Every row has a hidden score from 0 to 30. What is each row's score? 15 is about the middle. The score is a weighted sum of the row's numbers plus the product of two more (or one squared), each taken from its middle value.
[1 20 -18 6 -15 24 11 6 9 -9 -19 21 25 1 5 -2 -13 -11 26 5 4 -19 4 8 30 -16]: 20
[-31 63 -13 67 -24 63 55 43 57 -51 3 59 30 63 104 -23 -45 -27 4 38 64 -52 24 -48 -4 -65]: 7
[-1 -5 -59 -16 3 13 9 -12 39 11 -44 -12 47 7 13 10 25 -11 -15 -11 -19 -49 21 7 -42 -13]: 28
[-2 -1 -16 -2 15 -25 -2 13 -11 -7 -15 -22 1 -15 -12 2 14 13 4 0 -6 23 -20 -4 -4 5]: 13
[13 29 -1 8 -16 25 43 17 11 -15 -3 24 0 24 19 -27 -19 -43 42 28 21 -30 15 11 33 -31]: 26
[15 -22 50 10 0 7 -24 -7 5 13 0 -4 11 25 -13 31 -7 -18 -3 8 -5 51 -19 -34 17 15]: 22
[17 -1 4 0 -2 4 -14 -15 -13 -20 28 5 15 -22 -10 26 -1 13 -9 14 -20 16 -2 12 34 6]: 18
[-13 30 12 20 -10 25 39 10 8 -73 0 29 18 4 31 -28 -27 -22 37 34 46 -35 18 -19 22 -24]: 14
[11 -1 43 1 3 17 -7 -12 2 -30 8 8 14 32 -9 5 -8 -17 22 0 13 10 -11 2 31 -1]: 21
[6 -7 -24 -3 -3 -2 -17 -16 -12 -33 19 3 15 -37 -22 24 0 21 -12 15 -28 15 -5 38 20 10]: 20
[-9 3 17 1 1 -7 -18 3 10 -30 6 -9 -10 -28 1 10 7 36 9 12 -20 -4 10 7 20 14]: 22
[-5 -1 4 -3 -5 -1 7 7 -8 13 -3 0 -2 7 8 -6 2 -4 -5 0 4 -17 9 -9 -15 -2]: 12
[-2 19 -11 36 -17 20 20 9 3 3 9 32 11 2 37 -2 -23 -20 27 2 39 -21 -9 1 -14 -11]: 15
[8 -1 -24 -9 -8 2 6 -1 10 6 7 5 -2 7 -2 -6 10 -14 -13 -13 -3 -18 18 -30 14 -13]: 11
[3 36 -9 17 -28 39 28 27 9 -24 1 41 28 8 26 -10 -28 -17 33 23 20 -30 5 -8 33 -32]: 19
[3 -11 1 -5 2 -5 -16 -2 -13 6 1 -25 -12 -5 1 2 12 2 -9 -13 -15 7 14 14 -16 8]: 16
[3 -9 44 13 -4 21 -5 2 0 12 -6 8 26 28 -8 26 -19 -17 -1 8 2 40 -23 -29 1 -18]: 14
[-5 25 0 -8 -1 4 7 -15 7 13 4 10 6 7 5 -24 -14 -10 10 6 -2 -30 12 56 58 -29]: 15
[9 -22 -2 -17 15 -27 -37 -15 -3 28 5 -28 1 -25 -26 18 14 16 -9 -18 -26 34 8 7 23 52]: 15
[-15 -10 -27 17 -12 -27 7 52 10 6 -34 3 -35 -3 13 5 5 -6 2 -9 0 10 -25 -67 -31 -12]: 9
[-5 -2 -14 -3 -6 -5 -14 -9 -1 32 0 10 6 -4 5 1 2 0 1 -10 2 -2 11 6 -17 15]: 16
[8 25 -11 25 -15 14 22 30 8 -40 19 8 -1 -14 13 5 -15 13 -2 31 8 -14 -10 2 15 -18]: 15
[-19 10 -31 16 0 -15 12 18 17 -11 2 -5 -2 -20 -2 0 6 -6 -17 4 -2 3 2 -5 9 -7]: 13
[-24 1 1 -18 -2 -15 -21 -15 8 33 -16 36 13 7 10 6 -2 4 36 -18 17 0 6 -25 -9 25]: 13
[1 -4 4 1 -2 -4 -4 12 2 5 3 -2 -13 -6 -3 -1 -4 12 -13 -5 -9 4 -1 8 9 13]: 14
[-2 29 -4 24 -17 19 23 38 9 -29 5 13 13 11 28 -7 -24 0 3 19 28 -14 -7 0 8 -25]: 12
[-5 -4 16 -30 11 -3 -19 -27 0 14 10 -22 -5 -6 -18 -18 -15 -9 7 -6 -21 1 1 64 23 -11]: 11
[-7 12 21 -14 -4 5 10 -10 16 13 8 10 -1 9 9 -25 -18 -15 11 -4 2 -33 13 43 25 -13]: 12
[20 2 44 10 3 1 1 -10 -9 2 10 -15 8 -11 -10 4 -12 3 -24 27 14 19 -21 13 14 3]: 15
[7 -8 59 19 -8 25 -9 5 10 4 -1 10 16 38 -6 28 -20 -22 -3 4 12 29 -30 -38 -3 -21]: 14
[25 0 37 6 8 4 -1 -24 -3 -11 18 -24 -9 -3 -17 -1 -6 15 -25 25 6 38 -23 18 5 10]: 21
[18 36 -43 35 -35 48 60 20 -15 -15 70 8 -75 43 6 -21 -3 33 -42 -9 14 -29 -20 -14 46 -39]: 19
[34 13 36 16 -2 17 14 2 -17 -18 15 -13 -9 1 -15 -1 -17 -4 -21 31 17 3 -24 4 -3 -5]: 12
[-10 -16 -44 -15 3 -24 -12 -2 -7 29 -6 7 1 -41 -2 5 24 11 -7 -21 0 -16 9 1 -43 21]: 12
[-3 -13 -3 -31 9 -12 -15 -8 3 31 -3 -9 -8 -5 -18 -6 14 -8 -8 -24 -25 -11 13 18 3 12]: 11
[-15 -2 -5 -7 12 -11 -16 -3 4 23 4 -10 4 1 -7 -5 -9 -14 10 4 -8 -10 19 16 2 8]: 12
[6 20 16 19 -17 16 17 30 0 -31 6 7 -5 16 10 -17 -17 0 5 5 18 -32 8 10 -4 -20]: 17
[-9 -42 -23 -63 17 -30 -55 -46 -4 47 -27 -16 19 -27 -37 30 49 -1 -12 -40 -67 11 25 16 32 48]: 25
[19 10 16 3 1 8 4 4 -12 -10 18 -18 -8 -22 -3 -2 -7 16 3 9 8 -1 0 7 9 7]: 12
[-4 -15 -7 -1 1 -15 -9 -3 -16 16 -9 4 10 10 7 6 9 4 0 -6 2 6 2 -13 -19 4]: 15
[13 -14 6 -12 8 -11 -9 -10 -5 16 10 -16 -5 -11 -6 2 18 5 -19 -21 -15 6 8 11 -6 11]: 12
[-10 -16 -25 -22 1 -1 -22 -30 16 25 -7 4 29 -4 -15 17 25 -7 7 -13 -36 0 15 1 19 14]: 21
[-1 10 -7 -7 -10 18 4 14 1 6 -14 20 27 -1 7 -1 -2 -14 26 -3 -6 -16 5 6 32 -6]: 23
[2 -13 0 -18 15 -16 -21 -25 7 22 -2 -6 13 -50 -19 5 9 27 -4 -18 2 19 4 -7 1 44]: 15
[10 18 6 37 -14 16 19 22 -13 -9 -5 21 13 18 41 -8 -16 -9 11 16 28 -12 -3 -27 -22 -26]: 15
[-11 -43 -31 -47 37 -52 -35 -30 -11 26 -23 -61 -15 -39 -46 18 50 26 -33 -16 -48 19 -20 27 -27 47]: 12
[17 -37 31 -25 31 -26 -38 -47 -20 19 -5 -45 -7 -40 -45 21 25 16 -36 4 -28 40 -19 25 -8 45]: 14
[-6 -4 0 -17 10 -3 -10 -14 3 17 2 -11 21 5 -1 -10 2 -5 -5 -15 -16 -1 -2 38 7 -3]: 14
[0 -33 -1 -16 11 -41 -33 -16 -29 28 -28 -3 4 14 -1 17 29 6 2 -21 -20 20 7 -14 -26 24]: 16
[-6 -66 -32 -58 55 -84 -66 -25 -5 25 -54 -77 -13 -60 -60 43 76 18 -24 -36 -66 69 -16 1 -40 69]: 13
[-3 7 -17 15 -1 8 14 16 20 -33 16 -11 -28 7 8 1 5 4 -17 -4 3 -8 -5 -9 2 -15]: 14
[-11 12 30 -26 5 4 -4 -14 15 23 11 3 -3 2 -9 -26 -27 -18 4 16 -4 -30 10 92 25 -24]: 14
[3 -1 -2 2 -2 -13 3 8 -12 4 -10 -14 -14 -26 -12 0 8 10 -9 -13 11 -9 3 25 -28 7]: 19
[29 27 -7 33 -29 55 44 24 3 -26 64 -4 -89 12 -7 -26 -13 28 -25 -27 28 -16 -17 -19 35 -38]: 20
[-31 -69 -35 -63 45 -53 -71 -67 6 46 -27 -41 14 -17 -24 34 73 19 -32 -57 -67 13 40 1 -22 53]: 12
[2 0 19 -4 0 13 17 -16 3 -38 23 6 -48 28 8 -11 8 10 -10 -7 9 -28 19 -8 16 -16]: 23
[1 38 13 41 -24 35 33 28 7 -19 12 37 18 38 30 -24 -47 -21 34 23 44 -36 3 4 5 -38]: 19
[1 38 -4 31 -21 25 24 35 8 -23 -5 36 15 12 36 -6 -32 -16 32 23 23 -6 1 -10 5 -25]: 15
[15 -15 32 -9 12 -14 -23 -2 0 31 5 -26 -9 -32 -19 7 5 31 -14 -9 -12 38 -3 17 5 24]: 17
[18 -64 46 -58 43 -32 -77 -66 -21 -1 -21 -42 13 -14 -46 22 55 -2 -13 -53 -54 30 6 17 14 57]: 14
[-17 -7 -10 -14 14 -15 -4 -25 -9 -35 5 -2 -6 -16 1 -7 15 1 5 2 -3 -17 20 -7 20 18]: 12
[19 -15 -50 -6 -4 6 15 -32 -19 25 57 -19 -72 12 -34 -8 42 43 -60 -54 -29 -7 -13 -5 36 8]: 14
[-19 -30 21 -26 8 -40 -32 -12 -24 47 -38 3 -18 39 0 20 16 -2 0 0 -17 19 -3 -34 -49 22]: 12
[-16 -22 -16 -14 26 -16 -38 -18 20 3 -12 -8 20 -4 15 21 32 1 -19 -33 -19 7 24 -31 -28 15]: 4
[0 -26 7 -21 13 -2 -12 -24 -4 -18 7 -18 -49 3 -30 2 32 13 -13 -28 -19 -1 11 -22 -4 4]: 20
[-3 11 0 8 -7 4 -11 -6 -12 8 7 38 22 12 17 11 -17 -11 25 5 26 1 -2 -29 -11 10]: 8
[-2 -10 1 -30 9 -1 5 -29 3 -19 -14 -5 -7 -7 -23 -16 11 -24 17 8 -5 -24 23 6 14 10]: 20
[-15 -17 -22 -11 21 -8 -29 -13 26 0 -22 -11 18 -6 13 20 23 2 -16 -22 -12 7 23 -20 -16 8]: 10
[-22 36 21 24 -14 16 36 40 9 23 52 24 -28 40 19 -15 -35 8 24 16 29 -6 -33 1 -34 -12]: 7
[2 -13 -22 -7 14 -15 -28 -17 -1 27 -10 6 13 -5 -3 10 8 4 16 -20 -1 7 3 1 -4 28]: 15
[-35 14 -26 15 -14 -6 19 27 -4 1 -6 8 -2 -16 13 -6 -3 -1 13 -14 23 -29 5 11 -29 -12]: 16
[2 15 6 24 -13 14 17 28 -13 -10 12 -2 0 -16 15 -9 -15 -4 -5 9 30 -19 -9 6 -30 -11]: 12
[4 0 -64 1 -5 5 28 -18 -22 -9 40 -5 -51 8 -13 -5 19 26 -54 -19 -19 2 0 -15 23 -11]: 7
[-33 -5 -53 -9 -12 -14 4 -3 -13 14 -20 3 -1 -16 -1 1 18 8 -2 -17 2 -29 2 16 -50 9]: 18
[-18 -5 0 -7 9 -15 -8 -6 4 12 5 -3 -1 3 -5 -3 -5 -3 21 -1 -5 -6 18 14 3 14]: 16
[2 -21 -18 -17 31 -54 -23 2 -6 5 -43 -61 -9 -24 -27 21 35 2 -8 -17 -25 47 -28 6 -22 26]: 16
[-26 3 -13 1 10 1 6 4 41 -1 -13 -7 9 4 17 3 6 5 1 -2 -3 -9 -5 -3 -28 0]: 13
[-3 50 25 25 -28 24 43 24 19 -36 -3 45 5 53 37 -29 -44 -32 40 40 49 -33 -2 0 27 -41]: 18
[2 -50 -10 -38 22 -43 -50 -22 -22 36 5 -45 -18 -30 -47 18 44 26 -35 -38 -54 16 6 24 -14 53]: 14
[-27 -21 -4 -27 26 -30 -33 -26 -12 41 -10 -16 -10 -17 -14 5 15 0 11 -9 -29 7 18 15 6 30]: 15
[9 14 5 -10 -8 14 32 -2 -5 -18 -12 12 1 16 4 -22 -7 -37 38 18 12 -34 19 2 23 -24]: 20
[37 50 44 56 -22 36 52 20 -7 -45 25 30 -2 13 29 -23 -49 -10 18 61 59 9 -28 4 -5 -49]: 22
[17 -28 1 -46 26 -7 -40 -31 -5 -4 20 -36 -22 -71 -54 14 29 39 -18 -12 -28 19 25 13 25 49]: 29
[-11 20 12 -10 0 -7 2 -10 -9 19 -4 4 -3 20 14 -13 -8 -11 5 12 1 3 -3 27 15 -20]: 10
[-5 -15 -15 -12 12 -25 -11 -7 6 10 -5 -33 -12 -16 -17 5 19 7 -12 -1 -12 16 6 5 -13 9]: 18
[-8 17 17 -14 -3 -11 6 -7 -9 5 -23 11 9 33 16 -9 -14 -8 11 12 6 -7 -2 6 16 -1]: 9
[-4 -44 -11 -28 18 -43 -37 -29 -33 29 -24 -14 -1 -6 -4 18 39 13 -19 -30 -29 29 21 -25 -30 38]: 11
[-14 35 -30 -1 -1 6 20 -21 2 -14 -8 16 14 17 17 -33 -12 -14 18 25 9 -18 11 37 55 -30]: 18
[-3 -26 4 -31 10 -30 -28 -17 -3 21 -17 -33 -13 -10 -20 6 24 7 -13 -28 -31 -4 16 9 -4 24]: 15
[1 -8 21 -14 -11 23 -18 -7 42 35 -52 31 100 0 15 36 2 -34 9 -9 -38 -23 12 15 -27 -19]: 16
[0 -32 -15 -6 16 -33 -23 -11 -25 16 -24 -2 8 -10 6 10 29 13 -7 -14 -12 20 19 -15 -22 21]: 17
[6 -8 -16 -9 16 -14 1 10 -10 17 21 -46 -36 -40 -39 -10 15 16 -6 22 -10 52 3 -9 -9 38]: 21
[-11 -39 -20 -32 37 -56 -36 -8 -11 7 -38 -64 -6 -41 -34 26 50 13 -14 -19 -28 63 -26 -7 -32 32]: 13
[-11 4 53 8 -15 15 -13 7 24 8 -28 25 53 17 16 17 -12 -5 20 7 -5 -17 -7 14 -16 -24]: 21
[-7 1 12 -13 -4 -7 -9 -13 0 8 -12 5 28 -2 -5 6 -7 -3 29 -8 -13 -6 2 25 17 16]: 16
[26 23 -22 25 -27 49 37 14 -7 -28 64 -8 -79 29 -7 -23 -6 36 -32 -34 20 -14 -15 -3 39 -34]: 19
[1 -26 11 -30 17 -5 -12 -44 -5 -36 16 -16 -30 0 -11 -11 35 16 -9 -27 -16 -17 26 -6 11 6]: 14
[0 0 -29 9 4 6 3 3 12 -10 6 -7 -15 16 13 10 10 3 -24 -11 1 -12 3 -11 -12 -11]: 10
[6 -18 42 8 1 10 -20 -5 3 4 2 -5 17 14 -24 22 -7 -22 -4 -3 0 40 -15 -19 8 13]: 19
[16 6 1 22 0 -5 -13 8 -5 8 4 36 43 7 8 -1 -9 4 21 -9 23 1 -6 -5 5 9]: 23
[7 10 12 14 -12 5 8 7 -12 -11 0 24 4 10 13 -5 -25 -20 12 8 14 -10 -5 15 13 -15]: 12
[-17 -2 -19 0 11 5 -19 -10 25 -18 -12 10 36 21 41 13 11 -18 -15 -19 2 -19 36 -35 -10 -3]: 3
[-4 -24 -28 -16 10 -9 -18 -16 -2 -5 8 -20 -34 3 -17 10 27 17 -37 -37 -22 1 -4 -12 3 8]: 9
[4 0 -2 -2 -7 3 7 3 13 -3 6 -5 1 4 3 -15 0 -20 4 -6 2 -15 11 -13 -1 -4]: 17
[22 17 5 4 0 28 6 12 0 -41 23 6 -11 -44 -20 -8 -22 19 10 13 22 -7 14 4 21 2]: 20
[-6 2 0 8 -13 1 8 17 7 17 -2 11 4 12 13 -4 -3 -2 1 -8 5 -37 11 -17 -12 -10]: 14
[-14 37 2 41 -14 34 32 33 34 -32 -6 37 23 37 65 -14 -32 -15 26 25 39 -34 24 -30 -5 -42]: 13
[10 5 -3 2 -7 11 9 -1 1 -1 9 -4 5 10 8 -7 3 -7 -6 -5 2 -16 11 5 -22 1]: 17
[-3 19 -44 34 -24 -3 23 32 -4 6 -6 20 -6 -8 21 -10 -15 -12 1 5 31 -2 15 -8 -23 -14]: 20
[6 -23 -1 -29 6 -19 -16 -13 -5 1 -8 -17 -11 -4 -15 3 24 2 0 -12 -24 3 11 4 -10 17]: 17
[5 6 12 11 -9 14 -8 14 -2 10 17 3 21 18 3 -8 -15 -3 7 -5 1 -32 6 20 13 -11]: 17
[7 21 41 -6 -2 13 21 -2 10 -13 -2 -7 -20 26 9 -31 -18 -25 14 14 6 -27 11 10 4 -32]: 15
[-8 5 7 -17 0 13 23 -10 0 -19 -6 11 -12 17 -3 -20 -6 -26 35 10 10 -16 22 -1 21 -10]: 26
[2 -25 -8 -18 7 -24 -26 -11 -8 30 -10 -18 2 -10 -14 9 21 10 -5 -16 -23 8 -8 6 -10 30]: 17
[-8 -1 -66 -6 1 -28 0 -13 23 24 -14 -19 -10 -22 -17 3 21 -11 -17 -17 -20 17 1 -20 28 8]: 17
[13 37 71 41 -18 42 26 13 -1 -67 12 44 22 43 34 -15 -40 -40 33 23 46 -28 -10 2 26 -32]: 15
[-4 10 22 -15 0 6 1 -7 8 -3 -3 -5 10 5 6 -14 -11 -15 12 0 -5 -17 -3 40 8 -13]: 12
[4 18 6 24 -10 13 10 17 -3 -8 13 12 8 10 10 -9 -18 -2 11 22 21 -17 1 -2 8 -14]: 17
[-10 19 12 0 -26 44 6 2 52 10 -51 39 101 11 26 17 -13 -41 11 12 -21 -34 11 0 -20 -56]: 23
[-11 -4 18 -31 9 -11 -17 -24 -4 36 7 -18 2 5 -8 -9 -1 -2 -5 -14 -20 -13 11 53 18 -1]: 10
[-3 -6 3 -12 0 -9 -9 -5 -5 -11 -11 -19 -13 3 -10 -8 7 -2 5 -7 -14 -10 9 -2 -13 12]: 17
[-6 36 -18 31 -24 24 29 37 11 -8 7 36 11 37 34 -9 -28 -33 11 9 29 -17 10 -23 6 -30]: 12
[16 -9 -19 -16 18 -15 3 6 -6 20 14 -36 -37 -45 -34 -12 17 12 -15 18 -17 42 -4 -3 -1 38]: 16
[-9 -23 26 4 1 17 -1 -9 14 29 -24 -13 45 21 -13 28 -16 -2 -13 0 -2 24 -43 14 -41 -8]: 22
[10 -3 -10 -16 -3 -3 9 4 26 -1 -12 4 5 3 5 -9 8 -18 9 -11 -2 -16 25 -25 4 -4]: 15
[-18 -16 -4 -26 16 -33 -18 -9 8 51 26 -20 -45 -3 -37 12 10 13 -4 -17 -29 29 -24 3 -25 47]: 7
[1 -2 -11 3 3 -12 -5 4 -7 -2 -5 -14 1 -9 6 0 8 0 -20 -1 -6 1 7 -3 5 -2]: 11
[-5 29 -36 45 -19 10 24 26 -3 11 5 38 29 2 22 -7 -20 -21 26 9 47 -29 -7 -9 -31 -20]: 22
[9 8 -7 11 -7 3 -1 7 -2 -24 5 7 -6 -18 -2 11 -2 -2 2 22 -8 -1 -6 10 4 -5]: 20
[-16 -2 -20 -10 6 -2 8 7 33 15 -17 -15 -6 -1 19 4 10 15 -7 4 -10 14 13 -9 -28 6]: 15
[-5 4 11 23 -9 -5 9 13 -26 -2 -10 26 8 28 36 -1 -5 -8 12 8 23 4 -3 -39 -29 -18]: 11
[-2 -27 -9 -19 17 -25 -32 -9 -16 37 -1 -25 -7 -21 -27 12 18 16 -9 -28 -23 26 9 22 2 34]: 18
[28 -3 38 4 4 2 -7 -7 -11 3 7 -17 -6 -16 -16 0 -7 16 -18 19 2 33 -27 24 -12 4]: 20
[21 4 4 -5 0 4 3 21 -5 3 11 -13 -10 20 -4 -9 -9 -4 -1 9 -2 -13 4 2 -17 -14]: 11
[-10 28 9 8 -17 15 13 19 16 -9 -13 38 31 11 20 2 -26 -19 33 22 14 0 2 -1 26 -8]: 21
[-10 -8 -11 -9 -4 -7 -4 4 -23 18 18 -6 2 0 -8 0 9 6 -11 -19 -11 -7 12 5 -4 8]: 11
[-18 -44 -12 -38 18 -50 -43 -29 -32 49 -30 -3 -4 5 -5 26 34 8 -20 -23 -26 33 5 -16 -48 34]: 9
[28 32 23 16 -3 28 23 32 -8 -5 47 -5 -22 -5 -1 -21 -34 7 3 50 21 18 -6 -17 -1 -1]: 7
[2 24 24 -6 -11 13 19 -1 8 3 11 0 -10 24 17 -23 -22 -30 28 18 10 -27 7 17 15 -17]: 12
[20 40 -41 46 -31 51 65 19 -6 -27 64 22 -70 50 16 -28 -7 17 -38 -3 30 -39 -16 -19 41 -49]: 18
[19 5 7 13 1 -4 -5 -2 3 12 8 20 33 -9 8 -5 -9 9 11 -5 26 8 -13 -2 6 12]: 26
[6 -23 14 -23 12 -6 -9 -22 -6 -15 6 -11 -37 15 -21 4 22 11 -23 -26 -18 -6 6 -8 -8 4]: 12
[-15 48 12 13 -17 25 47 11 9 -25 8 37 -7 14 40 -40 -34 -19 16 33 34 -37 7 10 27 -46]: 7
[8 35 -9 42 -27 25 39 45 -9 -20 30 19 -9 6 18 -17 -20 5 3 17 30 -5 -22 -18 8 -27]: 14
[3 3 0 -3 -9 9 7 13 -11 -11 3 -9 -6 5 4 -9 -3 5 -2 2 6 -24 2 1 -14 -7]: 12
[-38 -32 -60 -27 5 -36 -20 -19 -24 56 -12 -29 0 -31 -20 13 36 4 -9 -34 -16 -13 11 10 -43 18]: 15
[12 -12 -6 -13 7 -19 -25 -10 1 31 -10 -1 20 -22 -6 9 7 9 13 -25 -3 18 1 1 6 30]: 16
[-27 1 -31 2 12 8 -4 -8 33 10 -18 15 22 23 32 1 4 -6 -16 -7 4 -6 29 -20 -26 -6]: 10
[25 69 9 67 -42 59 55 39 7 -80 41 65 26 -8 44 0 -68 -23 28 69 48 -15 -21 -6 44 -50]: 17
[17 -16 22 -4 9 1 -12 -18 -2 -6 1 -10 19 18 -18 7 5 -12 -2 -6 -6 24 -12 -3 7 12]: 18
[3 -12 -10 -6 7 -12 -13 -15 -17 0 -7 -11 28 7 5 4 19 0 -3 -10 -6 -5 1 4 -1 8]: 17
[11 18 30 16 -5 18 20 13 6 -5 12 3 0 -5 6 -6 -20 11 -1 29 17 0 -11 6 2 -13]: 14
[-6 -2 14 -7 -4 1 -13 -10 -9 36 12 4 4 5 -14 -3 -8 2 3 -17 -9 -27 4 32 15 -4]: 14
[9 36 5 41 -23 19 31 37 7 -17 10 25 19 19 22 -15 -39 -8 15 22 34 -21 -1 8 24 -32]: 18
[27 -27 25 -3 4 29 15 -21 -4 -20 -15 -23 2 25 -28 10 -5 -26 -6 1 1 30 -63 6 3 13]: 17
[18 -26 19 -19 14 -23 -20 -18 -25 0 -7 -50 -11 -62 -38 17 32 31 -50 -7 -7 38 -20 20 -33 23]: 17
[10 -17 34 6 0 31 15 -25 2 -24 -21 -12 20 22 -16 8 -14 -42 -10 5 9 27 -54 6 16 -3]: 15
[-21 -16 -20 10 -4 -30 2 38 -3 0 -34 -8 -26 -14 6 11 18 -4 -1 -7 -13 19 -11 -51 -29 1]: 15
[-7 -25 -39 -11 10 -23 -28 -12 -6 53 3 -1 21 -22 -16 17 24 0 -5 -32 -2 -6 6 1 -37 31]: 16
[-16 2 -13 -2 8 1 9 5 36 4 -24 1 -2 7 20 0 -1 12 -4 10 3 0 2 -8 -26 -4]: 14
[-8 -38 7 -39 16 -37 -36 -42 -15 33 3 -17 10 -11 -32 12 23 5 -1 -22 -39 3 6 25 12 34]: 13
[0 46 31 38 -44 53 25 32 42 -11 -28 66 103 37 56 9 -45 -41 36 26 21 -35 3 -2 15 -61]: 19
[-36 -22 7 -27 0 -26 -21 -9 -19 50 -13 13 -19 30 6 6 1 -6 -1 -19 -11 -10 24 -2 -37 3]: 13
[14 2 58 -34 9 7 -2 -7 3 3 11 -25 -19 31 -5 -27 2 -14 2 10 -13 -10 14 6 -4 -19]: 12
[-18 -12 -26 7 1 -41 -3 7 -27 3 -29 11 8 8 27 8 12 10 4 -11 14 22 14 -33 -37 7]: 13
[-9 33 10 32 -17 16 18 29 8 -39 10 14 14 -11 25 2 -23 17 17 26 7 -17 3 -14 3 -24]: 10
[-28 23 -39 21 -27 15 29 29 1 -16 0 14 18 -6 29 -12 -17 -10 25 1 38 -46 4 14 -38 -25]: 17
[0 -21 -27 -13 32 -24 -1 -1 3 -8 -18 -41 -7 -30 -32 1 31 30 -13 -6 -17 22 -22 9 -17 18]: 20
[3 -58 -34 -56 56 -51 -25 -33 -8 12 -25 -72 -25 -31 -74 16 65 46 -28 -27 -49 49 -23 15 -28 50]: 20
[-7 -1 -34 2 24 -5 26 20 1 -17 1 -29 -25 8 -27 -9 10 22 13 14 5 14 -38 -1 -31 -1]: 17
[-8 15 -5 23 -9 17 17 14 -4 -10 1 32 19 22 28 -4 -14 -5 9 9 23 -17 -9 -2 -21 -10]: 12
[3 -52 -21 -46 23 -50 -43 -35 -20 33 -17 -45 -25 -22 -44 9 53 22 -27 -41 -51 17 20 1 -20 49]: 19
[-13 43 21 61 -35 30 43 61 -4 -31 -5 44 3 52 50 -12 -42 -22 42 39 49 -26 -16 -26 -16 -45]: 21
[2 -5 -1 9 2 -5 0 -3 -13 6 -4 9 11 11 20 -4 4 1 4 1 5 -6 -3 -13 -20 -5]: 15
[-2 19 20 20 -17 9 18 21 -4 -26 13 28 13 19 13 -15 -37 -22 33 18 25 -5 0 1 6 -12]: 14
[10 37 21 38 -29 33 47 42 7 -31 7 16 -5 17 42 -25 -36 -17 18 22 33 -39 6 -1 1 -34]: 14
[23 6 24 22 10 2 -4 -5 5 15 15 8 -1 -17 5 -4 -15 0 0 13 25 33 -18 2 1 14]: 15
[-18 17 23 30 -11 4 20 41 14 -6 -27 16 -5 39 20 -5 -26 -13 22 22 19 -19 -23 -30 -18 -28]: 14
